[[136 131 123 138 157 104 131]
 [135 137 129 134 137 130 137]] | 138

[ 99 113 106 126] | 113

[136 113 118 117 105 138] | 136

[144 102 142 129] | 142

[123 117 138 101 133] | 133

[[123 126 126 153 126 117]
 [117 128 128 146 126 143]
 [123 133 133 149 128 118]] | 149
---
((143, 137, 101, 130, 107), (121, 112, 156, 136, 137)) => 101
((135, 118, 103, 132), (152, 127, 125, 131), (126, 131, 113, 137)) => 127
((135, 128, 137, 113, 124), (148, 134, 142, 100, 139), (137, 127, 127, 122, 130)) => 142
((117, 132, 129, 113, 121, 145), (139, 125, 127, 123, 119, 134), (149, 128, 120, 130, 117, 139)) => 123
((115, 131, 134, 123, 124, 110, 144), (127, 128, 128, 128, 128, 126, 129), (113, 131, 135, 123, 121, 100, 150)) => 128
((129, 118, 102, 140, 131, 120), (124, 142, 127, 143, 149, 131), (105, 148, 130, 132, 128, 128)) => 143
---
[[111 126 113 119 122 143 136]
 [151 132 121 129 131 145 127]] | 111

[[138 130 129 147]
 [123 132 132 120]
 [119 125 114  99]] | 99

[100 111 128 119 133] | 100

[138 136 158 108] | 108

[156 116 138 119] | 116

[[141 145 153 115 121 125 101]
 [113 125 137 110 151 151 114]] | 101
---
[132 136 118 154] ans = 132
[124 114 141 119 150 117 136] ans = 124
[157 125 154 130 122 129 138] ans = 157
[109 117 114 127 122 155] ans = 109
[115 151 149 103] ans = 115
[106 141 149 115 123 117] ans = 106
[158 127 132 144] ans = 158
[130 151 145 124] ans = 130
[106 132 119 119 136 107 144] ans = 106
---
((126, 128, 129, 129), (104, 121, 113, 147)) Out: 129
((109, 123, 134, 121, 135), (108, 100, 123, 133, 134), (152, 135, 101, 135, 113)) Out: 133
((132, 138, 139, 141, 132, 139, 138), (112, 106, 109, 112, 135, 115, 108)) Out: 139
((158, 143, 144, 104), (127, 111, 140, 141), (125, 115, 127, 114)) Out: 140
((133, 120, 110, 108), (121, 117, 118, 131), (102, 111, 124, 135)) Out: 118
((152, 136, 109, 132, 122, 115, 105), (107, 135, 115, 129, 117, 129, 131)) Out: 115
((127, 121, 111, 123, 115, 135, 139), (139, 104, 147, 114, 128, 133, 133)) Out: 135
((121, 118, 104, 114, 127), (132, 140, 112, 140, 142)) Out: 114
((136, 110, 103, 129, 128, 124, 121), (120, 121, 116, 146, 142, 138, 129)) Out: 124
((111, 136, 154, 143, 145), (120, 134, 100, 111, 126)) Out: 143
---
[137 136 125 106]	137, 136

[[113 150 128 144 120]
 [129 130 130 126 128]
 [126 130 130 126 129]]	150, 144

[149 145 156 105 100]	156, 149

[[123 148 128 118]
 [127 122 125 149]]	149, 148

[[147 131 114 132]
 [115 110 144 153]
 [121 136 126 122]]	153, 147

[[126 130 118 121 147 125]
 [132 134 126 136 122 122]
 [116 131 121 131 153 126]]	153, 147

[104 154 113 127 149 107  99]	154, 149

[125 127 128 129 152]	152, 129

[[150 114 138 117 132 114]
 [153 124 117 129 114 112]]	153, 150

[[129 119 120 147 130 115]
 [149 118 145 157 119 122]
 [137 128 132 137 129 133]]	157, 149
---
[[126, 130, 144, 133, 123, 133, 106],
 [127, 128, 120, 136, 124, 123, 145],
 [131, 122, 131, 119, 154, 123, 124]] -> 122

[[141, 127, 118, 99, 127, 135],
 [140, 129, 133, 107, 130, 131],
 [128, 137, 126, 140, 122, 126]] -> 137

[[115, 123, 149, 126],
 [119, 121, 149, 134],
 [116, 122, 149, 129]] -> 122

[[128, 151, 132, 150, 141, 123, 148],
 [126, 150, 126, 151, 137, 122, 150],
 [135, 151, 139, 152, 142, 125, 148]] -> 151

[[141, 131, 154, 127, 132],
 [117, 123, 116, 124, 116],
 [111, 124, 108, 128, 100]] -> 124

[[127, 140, 135, 130, 126, 140],
 [137, 123, 124, 138, 120, 123],
 [129, 120, 112, 117, 133, 102]] -> 120

[[128, 102, 137, 134],
 [114, 114, 130, 136],
 [129, 119, 138, 145]] -> 119

[[129, 118, 139, 139, 132, 125, 128],
 [128, 111, 128, 120, 153, 125, 134],
 [119, 126, 129, 135, 124, 149, 136]] -> 126

[[139, 102, 123, 123],
 [107, 152, 112, 144],
 [130, 113, 120, 123]] -> 113

[[101, 113, 154, 134],
 [152, 149, 115, 104],
 [116, 134, 107, 137]] -> 134
---
116	125	134	138	121	112	122
130	119	123	117	135	121	132
135	122	145	137	119	106	142
Out: 125

131	134	132	116	154	122
116	124	135	126	132	142
121	115	138	125	126	137
Out: 134

128	132	128	131
131	125	132	128
124	116	130	107
Out: 132

131	127	128	130	116	134
128	127	126	153	115	122
128	129	131	133	150	131
Out: 127

102	131	140	103	100
118	122	135	124	123
128	130	125	125	127
Out: 131

143	143	128	128	130
135	149	150	131	141
148	128	128	128	128
Out: 143
---
129  129  128  128  128  128
126  154  124  128  130  124
gives 130

138  122  129  114  129  127  129
120  135  134  140  103  136  133
131  105   99   99  133  135  134
gives 136

128  118  128  138  158  134
150  140  130  128  128  128
gives 128

107  136  111  131  121  126
106  139  111  132  120  126
gives 120

133  121  124  136  124
 99  119  107  119  144
135  124  121  138  128
gives 119

146  151  130  150  135  116
129  117  138  135  137  127
109  140  155  136  139  145
gives 137

147  124  111   99
142  140  132  126
gives 132

100  157  144  103  137  109
111  139  147  123  114  118
gives 114
---
Q: [122 151 109 145 141 133]
A: 151, 109

Q: [116 121 127 124 151 119]
A: 151, 116

Q: [137 116 143 118 126 106]
A: 143, 106

Q: [127 153 133 104]
A: 153, 104

Q:
[[125 145 136 129 137  99]
 [149 103 134 105 111 136]]
A: 149, 99

Q: [151 121 135 155 157 149 146]
A: 157, 121

Q:
[[112 135 114 130 123]
 [123 134 146 129 118]
 [121 113 102 122 133]]
A: 146, 102

Q: [147 143 147 150]
A: 150, 143
